The rows of X fall into 3 groups, and each row is roughly a mix of its group's hidden directions; one row fits no group.
X:
[[ -3   6  36  35  -9 -31  62  13  -9  -7  28  43]
 [-24 -12  71  31 -17 -31  -8  20 -33  -6  26 -13]
 [-11  11   5  41  28  57 -11 -37  -1  43 -31   5]
 [ 58 -52   0 -23 -19 -17 -25 -22  -1 -25   7 -35]
 [ 36  23  44 -48  15   1   4   3 -27  -2  51  27]
 [-46  47 -20  -1  15 -36  51  -9   0  35   5  14]
 [ 17 -26 -33 -51  12   9 -40 -10  -6 -16 -36 -47]
 [ 56   0  15  16 -34  -2 -14  41 -47 -22  31   8]
 [ 23  16  49   4 -75  19 -19  -9   8  22  -5  10]
 [  1   7  51   9 -64  18 -20 -19  33  31 -16 -10]
 [-10 -20   9  -3 -38 -23  13  42 -21  -2  58  45]
 [-28  21 -32  -2 -57 -41 -17  29 -10  -5  21 -39]
 [-24  -9  15  66  14  21  39  34 -24   8  25  23]
 [ -5 -21 -11 -50  37  13 -29   7  37 -16 -32 -46]
 [-45  -6  46  -2   9 -14  11 -20   3  11  33 -64]
 [ 29  69  32 -10   2  31  -8  -6  25  39 -17  -5]
 [ -2   0   1  49  36  49   5 -23  -8  48 -33  13]
 [ 49  21  39   2 -68  -9  -6   2 -16  -1  25  17]
 [ 36  15  42  30  -9  47 -14 -40  26   2  37   5]
 [ 35 -41  16  43  46  34  31  -1 -14  10 -23  17]
 [ 21  -2 -26 -59   7   8 -35 -11   8 -17   3 -63]
 [-67 -10  25  15  -5 -19   7 -20  14  -1  27 -56]
 [-53  50 -43  34 -18  10 -19  30 -12   7   9   8]
 [ 18 -15  39 -14 -78  -9   6   0 -13 -16  34 -14]
 [ 28 -36 -10  -5  52 -36  31  33   1 -19 -37 -18]
 [-11   0 -62  -1  61  -9  -1  25 -33 -19  18  -9]
 [ 72  10 -20 -31  29   7   0   0 -12   6 -37  35]
 [ 13 -36 -16  -5  61 -32  33  16 -14 -48   9   1]
 [-60 -16  21   4  -7 -14   2 -22   5   4  40 -61]
 [ 53  25 -34 -32  14  51   7 -15  23  17 -18  24]
 [-45 -25 -30  -6  -5  -8  11  43   3  -1  66 -18]
 [-65  44 -19   5  15  16   6  36 -29  30   6  12]
 [-57  22   5 -14   4 -33   5 -12  57  26 -22 -25]
 [ 47  21  29  -8 -63   8   0  11 -24  -4  43 -14]
 [-63  60 -16 -10 -21 -25  16  -4   1  24  22   2]
 [ 20  16 -27   7  26  15 -24 -56  40   0 -45 -26]
 [-53 -31 -11  25 -21 -52   8  25 -27 -26 -20  14]
 [ 46  56  27  -4 -19  32  -6   1  18  33  15  36]
 [ 32 -50  35 -31  18 -21   5  42   8 -34  -6 -30]
 [ 18  23   8  -4  -2  61  -2 -47  39  18  34 -21]
 [ 37 -38  25 -10 -63 -16 -14 -11  -2 -14  28 -36]
 [-66  20  13  -4 -27   6   4 -12  18  24  30 -52]
 [  8  24 -17 -21   9  55   1 -36  44  25  30 -32]
 [-14  27 -38  72 -20   1  16   0   3  33  -8  31]
 [ 15  18  36 -32  -3  64 -19 -18  19  12 -25 -39]
 [  4  16 -52 -10  36   3 -11  46 -44 -18  33 -18]
 [ 60 -51   8   0  26  37 -21 -17 -13 -27 -21  -3]
 [  8   9 -30 -29  46 -42  25 -52  14  10 -28 -16]
 [-37  28 -36   4  -8 -50   6  34   1 -16 -16 -51]
 [-33 -53 -10  30  25 -45  13 -22 -17 -38  -8 -19]
 [ 59  30 -23  -8  27  17 -20 -45  35  12 -22   7]
 [ -4  34 -15   5  16  20  11 -70   6  36  -9  42]
 [-48 -27  31  45  36   4  22  22  38   8 -23   5]
 [ -3 -12  20 -15 -27  18 -51 -27  45  18 -36 -40]
 [  0  10 -19 -42   1   9 -27   6  16  -5  19 -81]
 [-20  29 -20   7  34  57 -39 -12   2   5  -7  50]
 [ 13 -18  15 -17 -35 -49  32  47  -6 -36  35   0]
 [ 60 -11 -39  -5  12   2  -8   8 -14 -15 -35  56]
 [ 36 -11   2  -9  59   6  30 -47   7  -1 -44  15]
 [-25 -18  20  59  20   6  43  26 -14   5  -3  49]
 [-26 -10 -41 -44  36 -19  -3 -31  26  -3 -24 -45]
 [ 43 -55  33  -7   9   5  -6  41   2 -48  -7 -15]
 [ 48  16  20 -10 -52  18 -46  27 -15  -5  23 -25]
 [ 63 -54  30 -22  -9 -12   4 -32   9 -18   0 -19]
 [ 51  19   6 -10 -36  18 -22  29 -33 -15  51 -20]
 [ 29  69  44   1  -3  16  -3 -19  22  34 -21   7]
 [ 11  60  30  22 -38  33   5 -11  18  29  19  31]
 [-19  26 -34   0  58  40 -26  -8   1  15 -20  43]
 [-44  -1  35  52 -26   1 -26 -30   5  -6  18 -42]
 [-12   9  62  17  35 -23  11 -28   2  -6 -36 -45]
 [ -9  20   5   4  21  23 -11 -59  42   8 -18 -56]
 [-48 -21 -27 -12  53  -2  -6 -15  35   7 -41 -26]
 [ 12  -7 -63 -24  48  -5   5   7 -49 -26   7  10]
 [-45  22  17  26  26 -49  32  33  34   3  21   8]
 [-14 -20 -74  11 -28   4  -6  25  15 -16  22  43]
 [ -8 -27 -19   1  53 -60  40  -9   4 -33  -5   9]
 [ 42 -33  34 -26  56  20  15 -24  11 -17 -27  18]
 [ -1 -11 -18 -32  14 -40  11  69 -12 -38  19  18]
 [ 12 -50 -13  -3  54 -22  45 -10 -15 -42  -6   8]
 [ 69  15  15   0   0  21  -7  13   4  10  46  47]
 [-35  -1 -66   9 -39  13   4  23  27  -6  24  34]
 [ 13 -58 -53  -4  14  -8  18  19 -18 -35  21  34]
 [  8   6  22 -54 -64 -24 -20 -19  12 -16  32  -8]
 [-34  16 -40 -18  18 -18  -7  70 -32 -10  -9 -11]
 [ -1  25 -31  20  40 -31  43 -28  17  14 -51   5]
 [ 35  11  49  -1  41  13 -10 -33 -12   2 -44 -38]
 [ 65  15  -3 -59  23   1  -5  11  -6  20 -26  23]
 [-41  42  -7  -5  53 -18  38  16  22   6 -26  28]
 [-62  57 -12   7  18  -8  23  28   9  21 -12  25]
 [-43  19 -23   8   4  26 -15  66 -46   7  -2   5]
 [-44  16 -27   3  38 -11  54 -42  11  14  16  24]
 [-28 -45 -63  32 -12 -12  10   3 -13 -34   5  27]
 [ 26 -38 -57   7   3  -3  -4  16  -4 -34 -19  55]
 [ -6  14  18  16 -53  54 -40  -6   0  43 -19   3]
 [ 15 -26  15   8 -41  45  15 -33 -34  19 -37  36]
 [-27  51 -14 -28 -49  31   9   6  26  39  18  10]
 [-23  21 -41  44  45  39 -17  20  -9  11 -29  22]
 [ 57   3 -48  -7  11  19   2  -5 -20  -2 -39  48]
 [ 16   1 -62  38 -17 -12  21 -28 -51  22   0  -8]
 [ 21 -32  -5  40 -25  21  -5   6  -5 -25  59  45]
 [-37  31 -39   3 -40 -43  -6  25 -12   4   2 -47]
 [ 11 -10   7  60  30  52   8 -14  -6  28 -40  13]
 [-42  18 -18   3  21  29  -2  60 -50  17  -5  14]
 [-17 -10  69  34 -35  16   6  17  40  20  -9  -7]
 [ 54 -55  33 -12  -1  26  -5  15 -21 -38  12  12]
 [-45 -17  -3   1  40 -22  43 -41  36   6 -29  16]
 [ 27  44  62  -5 -12  30 -25 -17  24  28  14 -17]
 [ 40 -13   8  -3 -47  45   0 -26 -47   7 -15  34]
 [  2 -54 -47   2  11 -26  13  29 -24 -38  -6  36]
 [ 36  14 -53 -52   4 -27 -14 -16 -37 -23  10 -10]
 [ 23 -40  36 -39 -22  20 -37  20 -15 -34  31 -19]
 [ 59  12 -27  -5  19  -1   6  11 -10  -6 -43  58]
 [ 12 -35  26 -37 -28  26 -43  24 -29 -19  40 -19]
 [ 63  -1 -20 -39  -1   9  -6  33 -12   6  -1  56]
 [-62  28   0  -6   9 -23   0  -9  56  31 -16 -25]
 [ 58 -14 -20 -37 -11 -12 -28  18 -46 -36 -13  -4]
 [-54 -11  42  38 -33 -11  -7   9   0  -7  47 -23]
 [ 44 -42  39 -13  52  13  11  -5  27 -15 -23  22]
 [ 28 -25  27  58  -3  62   8  -6 -16  -8  -1  25]
 [ -7  -3  27 -84  -4 -26  -8  23   4 -17  28   6]
 [-47 -20  30  54  21  33  26  27  19  19  -8  10]
 [  3  23  39  53 -38  -3  14  17 -12  18  25  50]
 [-27 -30 -69  17 -14 -14   0  22 -11 -11  49  14]
 [ 23 -37 -10  34  65   7  28  30 -13   4 -32  -2]
 [-33   7 -35 -24  49 -51  14 -22  32 -10  -1 -26]
 [ 66  -3 -18 -24  12   4  -4  26 -16  -6 -29  57]
 [ 67   9  -3 -42  30  -5  -1   7 -11   6 -42  33]
 [-63   8  -6  17  41   8  12   1  48  21  12 -34]]

Here is one row from each group, named. Which group is each of the other rows in?
[ 56 -48  18  16   4  39 -34   5   6 -37 -13  11]
(124)
[-66  11  -2  14  33   4   6  -3  54  28  -1 -28]
(35)
[ -8 -66 -42  13  27 -29   1 -12  -3 -46 -12   1]
(38)

[-63  -8  31  10  -5 -11   9 -27  14   2  28 -58]
(38)
[  6  19 -56   9  -1  51 -10 -28  48   9  28  -7]
(38)
[-37 -18  37  42   8  -5  35 -18  29  18 -31  42]
(35)
[-37  42  18 -29 -40  26   7  -3   5  46  28 -29]
(38)
[  7  20 -18  -1   4  52  -6 -53  51  13  24 -26]
(38)
[  8  21 -28  16  44   7  31 -59  -2  25 -28  30]
(124)
[-10   0 -42   3  52   0  38  30 -42 -21  35   6]
(35)
[-49 -21 -30 -15  20 -23  -6  -7  -3  -6 -40 -61]
(38)
[-31  -2 -29 -42  38 -25  25 -46  33  -2 -13 -24]
(35)
[-19  34 -23  32 -25  41 -26 -47  -5  29  22  26]
(124)
[-28  31 -19  41  40  40  14   0 -13  28 -36  30]
(124)
